One turning vector, and how many steps it has turned
The counts run from 0 to 386.
[ -3  32 -12   8   2  -7  -9  27 -33 -26  -3  55  -1  22  13 -16 -36  -6
   0  14   4  -3  -4 -24 -37  13   1  26  29 -34 -33 -55 -11 -37 -10  -4
 -11  -2  16 -17  -9 -21 -46  14   7]  113
[  4  29   9  11  19  -5  -8  14 -21 -44  25 -18 -15  22  17   4 -29  32
   8  -3  16  14  10  -4 -30   9 -10   3  40 -26 -42 -19  34 -31 -10 -21
 -33   0   0 -18  -5 -19 -47  11 -50]  5
[-12  41  -9  24  23  -2  -8  18 -17 -16   7  41 -29  20  21 -20 -43 -11
   2   2  20  -1   5  -4 -35  13  -3  20  34 -47 -22 -55 -11 -31 -16 -10
 -22   6   5 -14  -8  -9 -39  25   1]  300
[-17  10 -23 -26 -23  30 -17 -14  -6 -17  33  -1  10  34  15   8 -41  -3
  20  35  15  -7   2 -11 -45  52  -2  26  24 -20  -7 -47   2 -36   2   1
 -25  43   2  -7   4 -11 -25  23  -6]  221
[-15  -3   0 -15 -13  22 -11   2   2 -16  41  -8  21  41  23  14 -45   2
   9  15   8  21   1 -14 -56  34   1  37  16 -24 -25 -32  17 -39   1   5
 -28  27   2  -5  -7  -8 -39  32 -23]  207
[ -8  47  10  -8  -4 -12 -10  21 -35 -38 -15  21 -16  11   3 -13 -23  41
  19  27   1  -9 -14 -19 -19  17 -12  -6  32 -26 -42 -32   4 -35 -10 -15
 -18  -6  -5 -18 -10 -35 -46  -1 -38]  265
[-14  13   4  12   4  24 -10  10 -10 -21  20  24  -8  29  33  -3 -43 -13
   4   5   5  12  -2   2 -43   6  -5  45  30 -39 -19 -49  20 -55  -3 -19
 -31   4  16  14  -4 -23 -17   5 -24]  295
[-31  20 -15 -24 -31  22   1 -10  12 -23  28  -6  17  25   0   4 -23  40
  16  27  26  -1  -4  -3 -41  49   0  17  31 -10 -11 -31  15 -34   9   2
 -49  15  -3  -7  12 -13 -20  29 -36]  57
[-12  32 -13  12  21   5 -16   2   5 -16  24  -9 -22  12   1   0 -12  -6
   5  30  18 -26  17 -22 -46  23 -19  10  34 -57 -56 -17  31 -31 -14  -7
 -32  32   9 -15  -1  -5 -20  -1 -21]  173
[-17  41   6 -10   9 -11  -6  12  -8 -25  18 -18  -3  14   3  -4 -25  43
   9  22  13   5   8 -28 -44  23 -10   3  27 -28 -44  -4  22 -17   2  -3
 -26  16 -18 -39  -7  -3 -49  23 -51]  353
[  0  32 -19  17   5  -7 -23  19 -33 -37   1  42 -17  13  11  -3 -11   6
   7  28   1 -19   5 -20 -25  16 -17   2  34 -37 -51 -48   7 -38 -12 -13
 -17   2  22 -12   4 -32 -35 -11 -12]  274
[-24  39 -34  -8 -17  -2  -2  -1   6 -16  11  32  12   9 -20  -8 -10  25
  17  33  31 -26  -2 -20 -37  55  -4   3  29 -29 -33 -37  -4 -17  -7  16
 -36  13   5 -22   2  -3 -34  32  -3]  63
[-29  28 -12   1 -10  16   5  -9  24 -16  25  -9  -3  17  -2  -4 -15  14
   0  16  37 -11   0  -3 -53  24  -4  34  43 -35 -24 -20  34 -37   7 -10
 -55  17   5   1  10  -3  -2  19 -38]  332
[-31  34 -21 -12 -17  -1 -11   0   4  -5   4  27   5  10 -17  -7  -7  13
  17  53   9 -38  -6 -30 -45  45 -14   6  22 -41 -50 -31   4 -35  -8  10
 -26  23   9 -14  -6 -12 -25  12  -4]  74
[ -5  12  -2 -14 -11  -4 -15  18 -17 -41  28 -14  27  29   6  10 -26  34
   2  18   4  20   8 -29 -46  25  -2  26  27 -11 -37 -13  30 -27   8   2
 -26  12  -1 -26   2 -12 -48  16 -48]  367
[ -5  31 -19   3   9 -23 -19  21 -22 -35  20   6   7  14  -2  -5 -18  21
  -3  24  13  -1  19 -39 -43  32  -9   3  27 -25 -52 -17  11 -12  -8  12
 -16  17   1 -41  -1  -4 -55  19 -20]  363
[-26  19   2 -27 -27  15 -17   5 -12 -21   7   2   7  17   8   3 -17  23
  21  51 -11 -17 -12 -29 -42  30 -15  20  18 -27 -42 -27  25 -52   6  -6
 -21  17   2  -2  -3 -29 -18  -7 -41]  83
[-11  20   7 -11 -15  15 -15   8 -30 -39   6   6  -8  21  18   2 -22  19
  20  30  -8 -11 -11 -13 -30  12 -16  17  30 -24 -36 -37  31 -56   3 -24
 -24   1  11   5   3 -43 -24 -17 -47]  269
[-22  26  -1 -12  -4  16  -7  -3  -1 -22  32 -10   0  35  17   5 -51  35
  18  12  24  20   2   7 -38  42   0  14  27 -11  -4 -35   3 -23   4  -4
 -41  21 -17 -17   0  -1 -36  44 -35]  43
[-24  39 -24  -9 -16 -12  -1   4   1 -16   9  29   9  13 -24  -8 -12  40
  16  31  28 -22  -5 -19 -33  52  -2  -4  26 -23 -36 -29  -8 -16  -7  14
 -35  10   0 -26  -3  -5 -38  35  -4]  64
[ -7  26  -4  22  22  -9  -7  17  -7 -15  33  19   0  27  11   2 -40   8
   8  -2  22  22  13  -7 -38  31  -3  11  27 -38 -37 -37  -2 -19 -24   6
 -31   9  -4 -27 -15   4 -59  45  -3]  27
[-24  52 -15   9   9 -12  16   8   4 -26  12  12 -16   9  -6 -16 -24  32
  -1   0  49  -3   1   1 -38  25   3  12  45 -24 -20 -23   9 -14  -5  -8
 -56  -3  -6 -25   2   6 -27  42 -28]  327
[ -9  19  14  -9 -14  18  -1  17 -22 -28   7  22  -3  32  31 -10 -55   3
   7   6  -2  15 -14  -2 -46   3   4  49  31 -23  -6 -51  11 -52   4 -20
 -22   0   4   3  -8 -28 -25   8 -28]  119
[-26  51   5  -4   6 -13  12   9   8 -16  10  -6 -10   9  -9 -15 -22  37
   4  14  32  -5  -1 -18 -46  24  -1  12  39 -34 -40  -5  18 -20  -8  -1
 -47   5 -15 -31 -11   0 -34  38 -41]  340
[-21  33  -3   2  -7  18  16  -7  18 -20  17  -7 -17  17  -1  -7 -16   3
   4  12  30 -17  -3   0 -47  16  -6  32  48 -47 -32 -20  38 -45  -6 -19
 -55  12   9   7   0 -16   0   4 -33]  158
[ -8  15 -20  13  11   8 -26   0  -2 -27  46 -16   2  19  13  13 -12  -4
  -2  23  16  -2  23 -23 -46  27 -18  21  30 -38 -53 -19  41 -33  -3  -4
 -28  31  17 -10  11 -10 -29   0 -29]  184
[ -6  22  12   5  -7   6  -9  23 -32 -48   9  21  -1  26  25  -1 -30  25
   9   4  -1  19  -5  -4 -28   2  -4  27  34 -20 -32 -39  23 -46  -1 -19
 -31 -15   9   1   3 -39 -35  -1 -47]  280
[ -5  22 -25   0  -7  -1 -30  20 -33 -35   5  45   6  19   6  -5 -14   2
   4  33  -5 -17   1 -34 -37  24 -14  14  23 -29 -48 -47   8 -35  -2   1
  -7   8  25 -12   6 -29 -37  -9  -9]  99
[  5  27 -20  34  27 -12 -15  16 -17 -31  32  19  -8  17   7   6 -18  -1
  -1   5  21   3  22 -15 -31  22 -10   4  36 -43 -54 -34  16 -22 -24   1
 -28  10  18 -18   1  -6 -48  12  -4]  13
[-15  27   8  -1   4  12  -5   0  11 -21  24 -28 -17  19   7   3 -19   9
   8  21  13 -10   5  -8 -48  16 -12  24  37 -45 -43  -9  42 -41  -5 -19
 -43  22   3  -4  -2 -14 -12   3 -44]  170
[-22  51 -33  16  15  -5   5   1   4 -23  13  26 -20   6  -6 -18 -21  15
  -4   6  48 -16   9  -3 -39  30   0   9  47 -35 -21 -33  -1  -9 -10  -4
 -48  12   5 -22  11   3 -24  36  -9]  325
[ -7  27 -15   2  -1  18 -13   7 -19 -16   5  37 -18  29  22 -15 -48 -29
   2  18   5 -14  -6  -9 -46  16  -1  35  33 -42 -15 -61  -4 -43  -8 -13
 -17  19  19  -2  -4 -20 -18   3   3]  123
